One turning vector, and how many ticks it has turned:
The counts run from 0 to 374.
[103 132 131  92 127  97 101 104 124 111 124 129 135  93 110 142 113  99
 124 195 160 129 156 140 105 136 160 133  81 164  73 143 116  86 188  94
 145 143 117 131 124 130  90 151 134 148  92 174 102 137 116 161 146 118
 118] -> 93
[126 108 124 165 129 122 147 152 109 108 152 144 113 136 122  94 159 163
 146 162 120 119 127 136 176 124 111  71 105 167 109 122 133 155  84  54
  80 121 130 148 157 135 103 119  97 147 132 121 145 114 102 186 134 155
 143] -> 205
[ 63 142 156 186 112 129 151 109 162  74 135 105 139 123 130 120 147 174
 146 146 137 136 134 109 183 109 158 114  62 142 151 152 125 136 129 122
  94 139 129 108 153 137 112 123 141 133 152 181 148 100  93 105 160 116
 139] -> 169
[110 122 118 145  94 122 180 171 150 118 142 151 122 114 109  95 123 161
 198 177 134 141 115 146 187  91 119  98 104 156 110 140 151 159  73  94
  96 143 143 128 153 109 109 128 123 154 126 165 151 104 120 155 156 117
 147] -> 199
[117 119 149 117 161 120 108 139 163  99 147 128 120  83  83 133 106 143
  76 147 156 129 132 123 133  83  74 137 140 124 133 156 108 137 139 126
 151 196 161  74 111 148 120 142 147 128 160 170 120  92  80 148 118 105
 109] -> 37
[129 112 128 151 122 127 159 149 112 120 146 163 112 145 118  78 155 162
 161 179 123 129 115 135 167 108 124  82 111 166 118 135 143 141  84  62
  77 123 124 150 164 120  95 130  99 149 127 138 141 119  95 186 145 140
 148] -> 204
[100  87 138 112 131  63 173 151 134 103 120 145 119 107 140 114 105  88
 131 198 157 109 168 106 111 129 125 128 120 146  69 160  88 147 144  97
 169 137 143 132 129 122 133 126 117 118 106 155 131 124 113 180 104 135
 100] -> 73
[145 100 153 127 162 107  72 139  82 138 110 166  68 153 116  98 143 121
  86 140 130 134 108  91 119 128  93 138  93 135 131 139 119 109 142 129
 141 174 134  94  70 154 106 143 112 123 135 144 112  74  82 147 155 127
 121] -> 286
[115 122 149 129 171 128  97 131 161  98 160 122 123  80  91 137 116 151
  70 141 146 130 138 119 136  94  73 119 135 127 125 156 108 149 144 118
 149 189 169  80 119 156 133 125 147 132 168 147 112  95  86 151 112 127
 109] -> 36
[103 144 154  98 173  63 139 115 127  79 112 128 136 117 170 160 154  96
 137 171 119 139 131 137 125 154 124 130  76 155 125 131  86 112 157  94
 161 131 146 112  98 140 100 119  95  94  81 118 107 114 129 154 134 165
 116] -> 105
[110 153 148  84 168 100 156 113 173  87 126 154 141 113 186 142 138 104
 127 157 122 152 120 135 115 122  79 117 121 140 132 156 107  78 125  66
 118 169 170 117 117  93 114 118  94 138 110 120  88 112 118 154 122 148
 141] -> 360
[103 107 132  89 134  85 133 159 161 118 124 151 137  78 102  97  86  91
 139 205 148 137 153 140 114 100 130 128 127 151  77 160  97 127 141 105
 165 149 160 122 140  96 136 145 146 144 101 169 121 123 124 170 123 117
 107] -> 70
[144 100 118 121 148 115 123 165  65 142 127 160 122 122 113 123 175 143
 107 153 119 147 105 120 134 151 120 132 125 167 123 109 136 181 110  92
 160 160 156 149  73 141 156 161 130 127 132 101 120  66 107 174 151 154
 128] -> 257
[132  91 118 127 146 123 117 154  66 141 137 165 112 127 128 107 190 155
 104 159 118 143 109 101 134 154 128 126 125 172 108 113 136 177 114  91
 142 141 152 154  93 140 173 155 135 132 130 104 120  74 108 183 152 170
 119] -> 256
[ 59 139 153 165 116 151 127 102 135 146 138 106 154 102 150 137 121 153
 160 163 130 162 146 119 149 155 156  84  43 154  95 135 136 112 136 117
 126 132 144 132 142 125 111 154 155 159 141 151 118  84 131  99 168 138
 121] -> 145
[141  89 153 118 170 140 120 138 121 144 138 155  78 112 125 114 122 126
  83 156 134 136 121  96 114 116  49 114 134 148 131 142 114 113 112  91
 132 180 144  94 109 144  90 161 106 140 173 127 115  91  69 168 129 116
  99] -> 29
[ 89 177 131 126 164  94 107 121 158  84 144 109 150 102 141 151  97 131
 101 142 146 112 149 154 127 126  69  98 104 111  79 167 114  94 134 113
 119 180 167 101 108 130 116 102 118 152 116 158  89 111 114 144 102 139
 130] -> 343
[ 69 135 171 142 146 111 132 113 107 125 115 123 164 120 190 140 152 110
 144 167 103 166 142 122 129 180 153 113  71 165 125 127 104 130 128  81
 158 126 142 170 109 110 120 161 108 111 115 103 115  78 118 120 144 156
 135] -> 128
[ 95 139 114  96 116 101 146 113 164  80 130 118 138  93 179 154 133 111
 113 144 153 125 167 113 112 139  96 111  93 153  58 144 128  85 134  61
 106 169 128 120 128 108 129 132 112 156 130 156  97 110 113 135 132 134
 100] -> 352
[110  96 117 116 126 128 105 150  91 148 134 147 103 103  97 116 149 150
  97 149 142 146 134  92 137 135 124 111  90 146  69 128 152 152 137 133
 141 158 157 110  98 156 175 157 171 155 148 157 102  71 122 136 162 158
  90] -> 274
[ 66 125 179 167 116 118 198 105 126 123 127 126 130 131 173 140 151 131
 159 165 122 155 145 106 165 128 144  91  52 128 132 148 121 132 108 129
 133 131 145 119 136 148  97 138 110 117 129 142 120  82 107  92 143 154
 136] -> 151
[ 88 133 131 109 124  91 147 161 145 123 119 156 110 121 160  94  96  93
 132 176 139 136 149 113 109 112  86 103 109 119  46 185 119  97  98 124
 125 158 162 118 124 102 135 125 120 158 104 176  95 100 108 130 114 136
 114] -> 328
[ 68 164 135 111 141 103 146 105 134  92 103 127 164  92 159 153 125 107
 154 196 125 167 126 126 125 148 176 146  77 166 125 137 115 118 145 126
 158 121 146 139 121  99 125 159 148 131  82 174 105 103 132 123 162 121
 129] -> 120
[147 122 109 119 147  88 150 147 101  75 139 163 103 137 118 137 190 174
 126 148 133 124  92 138 156 115 114 151 133 159 156 121 142 175 117  85
 129 160 139 107  83 153 114 123  99 104 113 125 142 101  98 195 145 143
 150] -> 234
[111 105 165 137 179  91  77 133 154  91 150 144 114 119 133  77 114 126
  88 168 144  96 127 106 108 126 104 137 138 139 123 171  72 124 159  93
 138 152 153 121 133 122 138 103 126 120 138 132 139 122  98 200 103 119
 130] -> 58
[120  88  97 129 123 104 162 153  77 115 123 164  90 128 138 124 182 157
 121 173 149 125 104  83 135 142 146 158 126 168 107 126 153 185 120 112
 146 142 138 137  86 136 169 152 140 128 121 144 140  92 102 180 153 142
 119] -> 252
[135 113  86 103  97 131 131 141 125  95 158 146 115 102  99 127 177 185
 144 149 145 133 120 136 165 108 130 106 100 185  84 114 175 145 124  65
  89 145 117 117 134 138 122 134 136 162 136 152 130 120 126 172 169 140
 117] -> 223
[ 63 141 160 162 115 155 126  94 127 156 130 114 155 109 150 136 111 150
 159 171 128 165 135 126 137 155 163 100  47 148 111 140 138  95 138 121
 128 135 128 141 131 124  88 169 151 163 142 161 111  88 120 102 171 107
 138] -> 144
[108 125 163 112 137  98  85 185 117 109  97 162 131 126 124  79 133  86
  96 136 108 160 146 114 117 111  82 125 120 135 118 152  92 133 101 111
 154 163 152 129  91 116 161 136 113 111 124 135 100  63  84 111 125 142
 120] -> 308
[102 105 162 106 114 116  77 163 118 130 104 168  98 140 152  59 145  96
  95 143 125 157 144  85 107 115 114 130 107 152  83 162 105 104 124 109
 132 146 138 134 109 113 163 136 124 139 136 148 104  74  86 120 146 134
 116] -> 305
[108 146 141 120 180  69 109 121 127  95 136 111 153  97 103 156  92 110
 120 178 148 117 151 170 131 133 126 122 100 133  98 149  93 125 175 109
 173 151 158 106 109 152  94 120 130 121  78 149 109 132 127 174 114 139
 125] -> 87
[117  90 121 115 119 118 126 158  83 146 122 144 109 102  92 130 147 136
 103 150 147 145 142 103 137 122 124 122  91 144  73 124 148 166 129 136
 164 170 157 109  87 157 169 166 158 140 144 153 108  65 113 124 159 152
  87] -> 275
[102 126 174 178 152 112 162 113 119 113 118 108 135 132 153 142 143 124
 151 145 101 149 133 113 169 146 106  91  53 144 164 115 100 120 105 100
 117 143 130 109 123 142  65 146  95 107 140 125 132  84  96 109 153 134
 121] -> 156
[122  98 140  97 142 136 113 130 161  95 132 149 102  83  98  97 124 123
  75 179 156 139 144  82 109  86 109 139 128 160 110 152 112 107 149 102
 121 157 138 101 159 114 131 154 152 155 154 189 119 114  85 155 142 103
  87] -> 43
[102 119 136  62 109  83 137 127 137 117 111 134 144  91 138 154 133  88
 149 173 153 153 164 151 110 133 137 137  72 163  67 136 116 102 170  83
 173 159 127 119 102 132  99 153 111 125 100 144 108 116 132 128 151 131
 106] -> 97
[ 83 124 181 180 140 130 112  91 141 125 147 112 121 153 168 115 141 159
 152 126 116 137 123 116 165 150 116  88  50 141 149 138 115 103 136  94
 105 146 131 113 118 145  71 124  98 116 166 120 134  91 106 117 159 137
 143] -> 159
[ 70 167 140 111 133  94 103 108 149  93 124 111 172 106 156 165 110 130
 149 160 139 149 126 159 127 157 160 166  76 144 117 146 117 116 170 119
 183 155 142 115  71 122 112 145 139 116 105 146 118  97 139 125 148 113
 145] -> 115
[114 144 105 154 184 155 101 134 102 119 140 132 119 111 128 134 100 156
  76 163 131 152  97 102 124 131  81 131 148 146 148 142 136 150  94 136
 130 157 160 116 103 134 106 168 149 164 143 168 112  87  67 171 132  96
 133] -> 10
[125  99 114 125 125 141  93 133  72 164 124 155 107 111  74 115 133 147
  96 165 150 147 120 102 120 123 150 130  99 150  89 126 156 138 141 137
 145 161 138 124  97 152 136 178 172 162 137 172 106  78 100 149 169 122
 113] -> 272
[ 92 129 132 131 134  99  95 151 116  76 101 135 116 114  98 105 142 122
  73 154 138 132 149  82 128 108 129 142  98 134 104 154 111 141 136 157
 135 148 147 106 114 140 175 134 168 133 125 201 111  89  85 110 147 126
  93] -> 298
[112  88 149 101 130  66 166 149 123 119 113 151 117 116 130 105 106  76
 135 204 157 124 158 120 105 121 128 131 122 144  77 166  91 128 144  88
 168 139 136 143 132 118 117 144 106 124  97 153 122 127  99 179 113 126
 115] -> 74
[ 84 113 120 131 131 169 115 132 124 142 160 129 121  91 124 124 129 160
  77 158 152 157 142  92 117 118 103 102 135 140  75 151 149 155 113 123
 131 158 159 120 131 145 158 165 164 171 172 158 109  77  88 144 127 129
 112] -> 17
